(in the rows, 128 means zero)
Which row each row swaps with, under one turn or mirror
The rows were stretched afterwards, more along some directions than others.
tazus: [134 118 119 141 124 125 114  97 148 128 193  94 153 136 159 134]
nedo: [129 154 114 121 160 147 125 147 111 125 123 150 154 109 118 137]
Gaz: [155 121 136 117 138 117 159 154 167 133 106 114 117 135 118 154]
Sig: [137 141 135 119 142 118 155 170 157 127  92 121 111 143 114 139]
Punob: [132 124 122 137 136 122 118 100 144 121 195  97 155 133 153 134]
dif: [143 129 133 118 124 108 157 140 153 134  89 116 110 133 122 155]
Duk: [146 127 138 101 113 109 161 148 160 133 101 116 117 135 116 155]
Som: [132 133 112 105 136 142 132 126 103 134 126 146 151 100 112 155]
mov: [136 140 115 125 151 152 119 133 110 129 124 162 145 112 117 139]
tepi: [125  94 140 143 113 119 139 121 104 130 130 121 110 132  93 119]
befur: [137 132 129 131 147 117 155 164 159 125  96 123 113 150 127 136]
pev: [137 118 117 143 131 123 113  95 148 125 194  95 152 140 157 134]
Pir: [145 133 141 116 137 117 160 167 150 121  95 123 107 131 118 147]
Ridot: [127 125 121 140 131 122 114 101 150 124 191  89 152 134 163 130]
getel: [145 132 136 121 131 118 158 155 161 129  93 122 106 150 121 146]
dati: [135 123 118 148 129 129 114  98 150 132 192 100 155 134 167 136]
mazud: [133 122 124 146 122 121 113  94 152 130 183  97 146 147 155 132]
vin: [132 153 114 120 149 143 126 139 113 134 132 146 160  99 125 134]
zit: [138 138 116 120 141 152 139 143 114 142 139 154 148  89 127 139]
Kiv: [131 142 120 121 146 149 122 148 113 120 125 152 153  94 118 135]
Tano: [132 126 124 140 132 120 109  98 158 118 190  94 141 141 161 134]
giv: [141 142 118 128 155 153 111 141 115 126 138 161 154  94 130 136]
Rar: [116 102 140 137 124 114 133 120 107 123 134 116 110 131  98 119]
zorak: [126  97 144 144 124 113 140 130 121 130 136 117 106 136  97 114]
Gelas: [134 122 124 142 124 116 120  98 153 126 185  89 154 136 160 129]
Mosiv: [137 119 123 146 125 120 114  94 156 124 190  93 148 137 161 136]
nopu: [144 138 126 110 154 145 126 136 112 125 129 158 154  97 108 148]
mus: [143 134 136 118 126 115 157 158 159 125  99 124 109 142 125 142]
sepu: [129 147 118 131 162 146 119 145 115 120 124 164 149 116 123 129]
nes: [120 102 148 141 120 118 138 131 112 128 123 127  97 136  96 118]
faru: [136 151 125 112 140 134 118 120 113 123 121 157 150 101 122 149]
Lebi: [142 133 146 107 127 119 161 166 161 129 109 129  97 127 116 147]
zunu: [131 142 138 107 137 109 158 164 152 122  94 114 102 139 108 147]
gagis: [140 131 134 120 127 118 166 167 155 125  94 109 120 127 124 143]
fuda: [144 131 114 120 156 150 126 143 116 134 136 152 161 100 110 139]
luf: [120  99 143 136 115 117 140 126 107 127 130 117 105 134  95 120]
derog: [117 103 138 142 119 118 136 117 108 131 130 115 107 144  99 124]
Liv: [122 104 141 143 119 119 143 126 103 131 126 122 111 127  99 110]
kulif: [137 118 122 138 121 120 116  94 152 121 190  92 147 141 156 141]
ledab: [131 139 112 122 147 149 124 137 104 126 125 160 145 105 120 139]
Dami: [123 100 145 143 116 115 140 121 107 127 127 121 108 129  96 118]
vogaf: [124  99 144 137 121 114 138 125 108 124 130 122 105 139  91 117]
Mulaz: [148 127 139 104 141 113 166 164 162 122 104 113 115 140 106 155]
visi: [117 105 145 139 121 116 138 129 110 128 131 117 112 128 101 111]

Pir pairs with giv
zit pairs with Lebi
tepi pairs with kulif

Which row each row swaps with, under one turn or mirror
The rows were stretched afterwards, more along some directions than others.
rigek: [117 147 155 127 141 117 150 148  93  94 140 142 112 141 175 148 132 116
 135 117 114 126 148]
Meru: [101 120 122 149 114  87 139 126 133 103 122 152 141 168 157 111 135 173
 114 126 145 134 101]
miri: [130 181 163 119 121  95 141 125 138 121 151 126 111 126 140 136 116 114
 147 132 135 111 144]
Nuzi: [132 144 139 132 101 109 166 100 158 133 139 129 130 145 125  92 140 150
 135 115 119 101 114]
Leto: [126 156 121 131  99 120 155  91 160 139 117 110 119 135 136 111 113 139
 120 113 155 121 114]
ruk: [130 168 163 143 138 123 158 129 109  92 138 138 105 164 193 127 127 118
 154 102 101 112 145]
boro: [140 148 134 146 124 137 142 156 125 135 112 147 133 142 152  98 129 130
 140 100 107  82 116]
vuso: [106 115 141 122  88 110 156 118 114 127 143 102 142 131 150 137 151 126
 124 146  97 128 116]
muka: [126 160 151 132 140 115 157 138 102  93 142 141 102 149 184 146 129 126
 145 113 117 126 151]
Rep: [127 163 129 135 109 122 149  96 152 130 118 108 119 136 137 105 107 123
 120 108 155 128 114]
Loma: [100 132 163 153 114  66 123 149 127 128 152 123 169 143 140 118 150 119
 127 154 106 129 106]
Moge: [138 170 129 136 101 126 165  91 163 129 114 105 119 149 144 103 113 129
 130 103 142 111 113]
koseg: [135 180 134 144 122  69 164 134 154 129 138 129 114 129 152 148 148 159
 149 125 142 116 127]
rupe: [132 137 144 119 104 143 137 147 112 121 132 100 147 125 132 104 130  86
 140 127  81  90 115]
Mib: [108 144 170 111 111  94 122 121 113 115 155 111 134 125 121 122 115  90
 121 148 135 133 135]
fogem: [130 175 160 125 129  92 141 131 125 116 155 122 113 121 135 135 119 110
 138 133 134 120 142]
sete: [131 164 155 131 136 122 152 135 105  87 134 136 102 155 182 136 134 114
 152 112 107 119 139]
zas: [109 137 152 119 137 105 135 155  91  90 149 144 120 139 168 148 133 126
 131 125 117 123 140]
goded: [ 79 113 140 131  97  64  96 144 126 134 145 112 176 125 124 145 141 122
 110 167 140 138 105]
Bapo: [136 181 147 136 136  77 153 130 154 126 145 136 102 134 159 151 137 152
 151 123 134 110 144]
zupib: [133 146 138 133 101 122 161  96 157 133 130 122 122 146 133  87 130 143
 128 110 122 102 110]
nizo: [114 146 122 128  90 113 132 116 136 142 104  96 138 131 130 124 115 123
 112 129 170 143 112]
bam: [100 110 124 147 111  90 134 135 127 111 124 151 157 159 145 109 141 161
 105 132 144 138  96]
vopu: [ 73 107 135 129 103  84  93 142 111 131 136 111 170 117 125 147 128 119
  94 165 156 154 115]
lizu: [137 190 153 137 134  82 156 138 146 121 147 136 101 131 159 139 140 146
 154 120 135 114 144]
Gediz: [102 108 131 116  86 100 151 124 114 120 138  94 150 132 136 138 159 114
 125 140 100 116 108]
Gumas: [121 140 118 157 123 106 147 147 137 112 111 161 142 158 163 108 137 160
 126 107 130 107  97]
lubav: [ 96 115 144 112 119  95 128 152  94 101 153 148 137 124 148 153 144 127
 125 138 119 118 132]
zep: [104 121 125 152 119  96 136 132 134 109 122 160 143 168 161 109 138 172
 116 121 138 125  98]
Relut: [128 129 139 122  99 105 155 124 146 124 152 131 146 135 120 103 151 146
 129 129 107  99 102]
pufu: [142 159 134 138 104 121 167  97 163 131 125 116 121 152 135  92 128 142
 135 108 127 103 104]
nunaz: [144 167 131 138 102 123 168  99 163 132 120 116 119 151 138  91 122 146
 132 106 138 112 111]
sikes: [126 130 151 114 100 148 128 137 107 122 137 102 149 126 137 111 131  80
 135 132  81  97 117]
tavum: [136 185 154 132 127  85 152 133 145 125 146 126 106 120 147 140 127 129
 148 128 132 120 147]
bedal: [130 136 150 111 107 147 136 147 109 124 136 112 142 130 135 112 126  87
 138 130  91  88 121]
fav: [131 175 135 152 134  73 166 128 154 125 149 138 114 132 157 155 138 164
 144 123 133 122 139]
zuga: [129 147 121 149 128 115 148 152 133 115 116 163 138 151 164 104 133 162
 127 104 126 106 106]
Pok: [121 135 123 154 133 117 131 159 127 110 113 160 146 152 154 104 133 147
 130 108 126 101  94]
zud: [116 162 169 112 111  93 132 120 121 115 155 108 131 126 125 127 117  89
 132 141 133 125 140]
fidar: [138 182 141 132 128  80 156 132 157 127 136 130 102 123 149 138 142 153
 152 118 139 107 133]
lelis: [127 160 127 124  98 131 146  91 161 134 117 101 120 137 140 114 107 137
 126 114 154 121 117]
vesad: [101 136 163 147 104  74 120 134 124 124 152 126 168 144 138 116 140 112
 124 158 111 127 118]
nukam: [121 130 149 114  95 144 137 135 105 122 140 100 148 125 135 115 132  84
 135 132  83 101 120]
goza: [109 124 122 156 125 104 141 137 132 114 118 163 135 162 160 106 137 171
 117 110 139 120 102]
Bekek: [122 128 151 116  97 137 143 131 101 120 135 100 147 135 137 112 135  86
 135 135  84  99 115]
did: [105 134 149 114 131 107 134 151  94  93 143 143 124 139 162 155 135 118
 134 126 124 120 133]
bom: [ 82 110 131 126 101  73  97 147 120 135 131 109 169 120 122 142 135 121
 102 167 150 145 106]
Riluz: [ 78 115 138 133 103  69 102 150 116 135 138 114 173 123 122 140 134 121
 103 166 148 146 111]
Zur: [110 131 128 144 119  74 157 126 136 116 145 127 126 137 164 166 164 163
 140 137 118 125 119]
pagad: [ 77 101 147 133 110  85 120 112 113 105 142 140 147 159 139 110 125 139
  96 146 147 152 111]
fug: [ 75 111 135 118  96  85  90 145 115 127 135 114 161 120 124 147 128 116
 103 167 159 147 109]
mezi: [130 176 161 146 142 117 168 130 114  87 134 132 103 165 186 118 134 122
 153 100  99 118 139]
redi: [140 155 140 141 112 122 165 102 156 124 135 125 123 150 135  92 134 142
 134 104 120  95 108]
zodam: [123 142 127 150 124 116 139 152 131 109 116 156 148 160 161  98 135 147
 128 107 122 108  98]
nuz: [ 84 104 133 139 106  86 129 117 125 109 134 149 152 160 143 113 142 161
 107 134 147 146 106]
fovus: [136 177 175 152 130  98 156 123 137 102 146 122 122 168 178 112 144 123
 164 122  86 108 131]
Nubi: [ 98 107 146 109 117  97 126 156  93 107 155 146 143 121 139 146 145 130
 117 143 117 119 126]
loku: [125 154 157 134 141 125 145 133 101  89 138 144 111 152 183 140 122 116
 141 111 116 125 147]

nizo pairs with boro
vopu pairs with rupe
fovus pairs with Zur
Riluz pairs with nukam
zodam pairs with Leto
pagad pairs with Relut

Which row each row swaps with, under one turn or mirror
The rows were stretched afterwards, more along some directions than others.
mutum: [ 89 125 144 116 133  99 102 100 140 148 123 155 134 128  91 138 160 117
 170 142 125 156]
kenum: [ 93 157 171 104 157  69  92 104 146 148 170 122 110 108  91 149 160 121
 171 125 132 169]
Des: [126  97 103  96 127 147 150 126 118 148 145 148 191  97 125 159 128  85
 159 163 113 138]
saso: [ 93 147 158  78 174 104 125 120 130 145 171 123 155 154 130 185 107 115
 163 133 150 162]
kuno: [127 111 104  95 141 120 113  81  95 119 135 115 178 121 124 124 129 113
 151 173 126 149]
fevo: [ 92 150 170  78 154 107  75  86 132 163 126 120 145 103  99 148 128 140
 171 109 109 161]
Bikim: [134 130  98 104 135 104 112  96 138 112 163 155 155  77 107 145 130  89
 177 137 117 157]
Lik: [120 157 119 123 152 117 133  91 130 121 183  85 127 111  97 149 172 113
 166 127 132 147]
vitek: [ 97 166 150 106 160 119 100  95 149 145 158 109 118 130 104 157 136 150
 177 108 142 157]
zulo: [100 173 147  75 140  72  69  86 154 171 148 122 131 110 108 161 128 123
 141 113 108 140]
pumeb: [101  93 132 136 157 116 153 134 151 131 168 126 130 137 124 164 141  99
 147 128 147 137]
momu: [103 126 124 106 143 100 142 108 149 156 168 125 174 122 133 158 155  82
 165 145 123 162]
peda: [140 125 118  85 163  96 123 111 118 103 168 160 161 104  90 135 122 118
 158 125 131 180]
siki: [107 187 135  87 145 107  83 116 135 213 164 138 142  92  81 162 175 103
 182 126  99 155]
fub: [119 123 136 118 148 137 106 117 134 203 141 138 164 109 108 159 139 110
 118 152 116 121]
Somir: [129 136 114 134 156 113 137 115 129 125 216  94 138 103  91 135 180  90
 168 146 148 142]
gika: [110 148 125 102 131  73 109 124 139 131 165  94 139 136  95 129 189 125
 137 139 114 107]
nif: [ 97 129 128  98 154  92  95  79 137 171 129  80 149 113 131 140 157 113
 141 163 140 119]
sugir: [135 134 132  98 188 103 116 130 120 181 148 132 176 122  96 172 156 107
 145 151 116 134]
lafo: [121  90  99 135 159 113 139 103 147 131 165 119 160 109 140 133 121  98
 143 149 161 132]
sigun: [117 132 129 102 127 118  71 123 144 183 157 128 141  86  98 154 152 100
 140 121  94 105]
nobe: [132 107 114 125 177 131 136 101  93 172 147  96 157 114 141 132 129 129
 119 148 107 114]
sokik: [101 129 160 105 165  99 117 125 157 179 188 144 163  92 107 176 136  85
 184 115 129 180]
vanev: [134 127  89 101 148 103 121 102 102 130 161 120 176  87  97 118 170  81
 161 151 126 146]
Maf: [102 173 131  93 143 109 102  90 136 142 169 127 144 113 101 135 159 120
 180 126 113 171]
Tudu: [146 171 113 128 199 110 125  91 100 163 164 124 151 118  88 162 141 110
 149 142 109 136]
dazit: [116 111 123 119 143 125 152 133 116 114 198 121 126 128 114 130 165 111
 158 138 127 151]
rufe: [151 138 105 107 165  94 110  90 128 112 184 108 187  98 108 128 130 108
 144 161 155 158]
Varo: [126 132 150 122 157 120 120 119 112 191 171 130 150  91  85 166 156  91
 149 161 117 135]
Nuf: [139 101 142 116 157 103 114 136 161 158 180 164 172  87 100 160 119 101
 154 113 137 150]
bemor: [108 136 128  77 113 124  92  96 123 148 128 160 161  87  98 156 129  93
 146 162 106 154]
kom: [129 107 152 109 160 128 124 159 119 144 181 166 156 113  76 149 151 114
 175 108 111 161]
zut: [ 97  99 159 111 177 115 128 102 108 172 142 109 140 121 139 136 118 136
 149 135 128 145]
fele: [107 103 138 112 188 116 110 106 115 137 154 128 148  95 109 106 128 145
 153 142 141 161]
Buron: [137 124 122 115 140 112 100 127 112 130 163 174 153  77  54 125 166 101
 180 133 103 178]
zumo: [117 122 147  97 158  95  93 110 133 157 184 105 121  81 116 130 143 129
 160  97 112 141]
zuvof: [ 90 130 148 102 166  97  97 102 164 157 173 100 156 123 144 164 107 112
 150 145 153 142]
Nebin: [138 146 144  94 162 107  92 117 134 172 172 127 187  87  92 122 163 128
 191 129 125 163]
fidin: [134 111 107  89 174  92 124  79 109 137 153 108 181 110 144 119 131 113
 126 170 135 139]
putu: [103 156 146  88 119  97  64 107 148 156 165 113 147 104  91 166 149  92
 168 128 109 151]
lil: [135 113 125  99 138 141 123 110 103 123 134 157 159 102 100 154 103 127
 148 157 129 153]
dala: [128 112 123 123 157  87 155 114 122 129 163 132 176 133 113 124 160 116
 162 166 143 150]
fiz: [114 138 126  73  90 115 103 134 128 139 157 146 177 102  77 152 151  90
 150 158 122 147]
bevoz: [ 96 107 137 106 152 102 101 110 127 159 103 118 152 128 112 148 128 116
 133 160 131 129]
Gepet: [114 127 105 100 127  98  90  89 133 158 171 105 150  49 120 120 149  91
 145 139 105 130]
muk: [139 137 123 121 142 125 142 105 107 157 157 143 146  90  95 179 146  88
 152 159 102 142]
lipav: [ 93 161 150  95 124  75  98 111 142 198 147 132 157 115 103 176 163  74
 161 140 104 131]
gefir: [ 75 153 143  97 134 123  96  99 147 213 126 107 129 100 120 151 167 123
 166 119  91 118]
mosem: [101 130 153  85  94  89  72 125 168 158 152 142 144  76  90 145 167  94
 175 140 122 134]
feto: [103 121 104 100 117 104 108  84 121 171 127 114 153  79 128 119 167  96
 131 162  90 124]
Fup: [107 136 131 103 153 106 127 107 110  90 163 106 118 132  85 163 143 101
 148 139 135 142]
razos: [111 146 112  99 159 111  91  94 121 159 127 130 154 101 103 119 133 138
 124 144 131 120]
Vopa: [ 91 133 149 107 150  62 116  98 162 148 155 128 140 136 120 130 161 122
 144 137 139 141]
miba: [121 126 108 121 179  96 135 107 117 122 161  94 157 146 126 123 143 125
 164 147 140 149]

Des pairs with gefir
Bikim pairs with fevo
saso pairs with razos
Maf pairs with bemor
fele pairs with zuvof

